Each path below is one point turned by a fixed rotation once a step. After each direction that follows a path, write how fast that rotation turns it, in degrees per step (0 if it stays still).
Each turn is a multiple of 5 degrees from 10 to 175, or 0.
Each row of a path follows its step; steps can be skipped.
Path 1:
step 0: [-0.20  0.90 -2.93 -0.25 -0.37  2.04 -0.52 -0.81 -0.25 -0.58  1.38  1.41
  2.42 -0.16 -1.27  1.26 -2.07 -0.88  1.30 -0.51  1.19 -1.33  0.13 -2.05
  0.38 -1.97]
step 1: [ 1.63 -0.87 -0.87 -0.49  1.22  0.73 -2.04 -2.05 -1.79  0.22 -2.95  0.64
  0.82  0.59  1.29 -0.81  0.65 -2.31  0.53 -0.02 -1.60 -1.95 -0.74  1.23
  0.12 -1.20]
step 2: [ 1.40  3.59  2.06 -1.62 -1.47  1.78  0.10  0.62 -1.22  1.27 -0.15  0.70
  0.83  0.08  0.08  0.79  1.94 -1.80  0.16  1.60 -0.58  0.16  0.87 -0.49
 -1.69  0.34]
step 3: [-1.93 -0.79 -0.95 -1.44 -1.29  1.12  0.82 -0.39 -0.81  2.95  0.90 -0.61
  1.41 -0.61  1.78  0.06  2.36  0.73  1.30 -1.66 -0.36 -0.44  1.55 -0.55
  2.29 -0.40]
step 4: [ 1.04  1.69 -0.03 -0.91  2.05 -1.20  0.92 -1.93 -0.34  1.34  2.12 -1.05
  0.50 -0.53  0.62  0.50 -0.25 -0.86  0.61 -2.26 -1.23  0.69 -2.62  0.02
 -0.48 -2.82]
step 5: [ 2.16 -1.01  2.55 -0.41  0.72 -1.03  0.13  0.64 -0.74  2.27 -0.09  1.25
 -0.48  1.38 -2.00  0.66  2.12  0.78 -1.52 -0.31 -0.68 -0.71 -0.09  2.63
  1.18 -0.76]
step 6: [-0.86  0.98  1.23 -1.15 -0.94 -2.06 -0.65 -0.24  1.33  1.94  2.41 -0.23
 -0.37  0.40  0.60 -1.30  1.78  0.62 -1.78  1.15  3.37 -0.38 -0.17 -1.83
 -0.21  0.32]
step 7: [ 0.60 -2.41 -0.67 -0.92 -0.66 -2.53  0.67  0.42  1.25 -1.02  2.04 -1.15
 -2.05 -1.43 -0.69 -1.21  0.08 -1.22 -0.03 -2.30 -1.41 -1.51  0.69 -1.13
  1.72 -0.01]
step 8: [ 0.14 -0.81  1.23 -0.61  3.02  0.16 -0.83 -0.58  2.94 -1.71  2.29 -0.01
  1.62 -0.21 -1.94  1.08 -0.95 -1.28 -1.48  0.58  0.20 -0.74  0.15  1.77
 -0.84 -0.24]
step 9: [ 1.09 -1.19  1.52  0.58 -0.51  0.16 -3.02  2.44  0.87 -0.82 -0.50  0.18
  0.50  1.96  0.03 -1.58  0.44  1.14  1.44 -0.62  1.76 -3.02  0.69  0.08
 -0.79  0.16]
step 10: [ 0.93 -0.56  0.60  0.48 -1.28 -0.10  0.62 -1.89  0.43 -0.36  1.36 -1.74
 -0.69  0.30  2.47  0.00 -2.23 -1.07  0.71  2.07  0.13 -1.65  2.67 -1.85
 -1.79  0.92]
Speeds:
[ 0.05 -0.03  0.56  0.80 -0.14  1.24  0.37  0.47  0.82  0.06  0.12 -1.18
  0.18 -0.42  0.36  0.39  0.26 -0.10  0.18 -0.75  0.21 -0.23 -0.66  0.49
  0.07  0.09]
70
[-0.45  0.48 -0.02  0.99  0.36 -0.90  0.53  0.07 -0.24  0.24  0.49 -0.08
 -0.81 -0.22 -0.76 -0.40  0.34 -0.37 -0.08  0.24  0.85 -0.02 -0.35  0.59
  0.98 -0.05]
40
[ 0.56 -0.70 -0.21 -0.63  0.04 -0.34  0.18  0.13  1.12 -0.08  0.37 -0.31
 -0.49  0.24 -0.70 -0.25  0.30  0.97 -1.08 -0.05  0.03  0.30 -0.78 -0.43
  0.06  0.21]
35
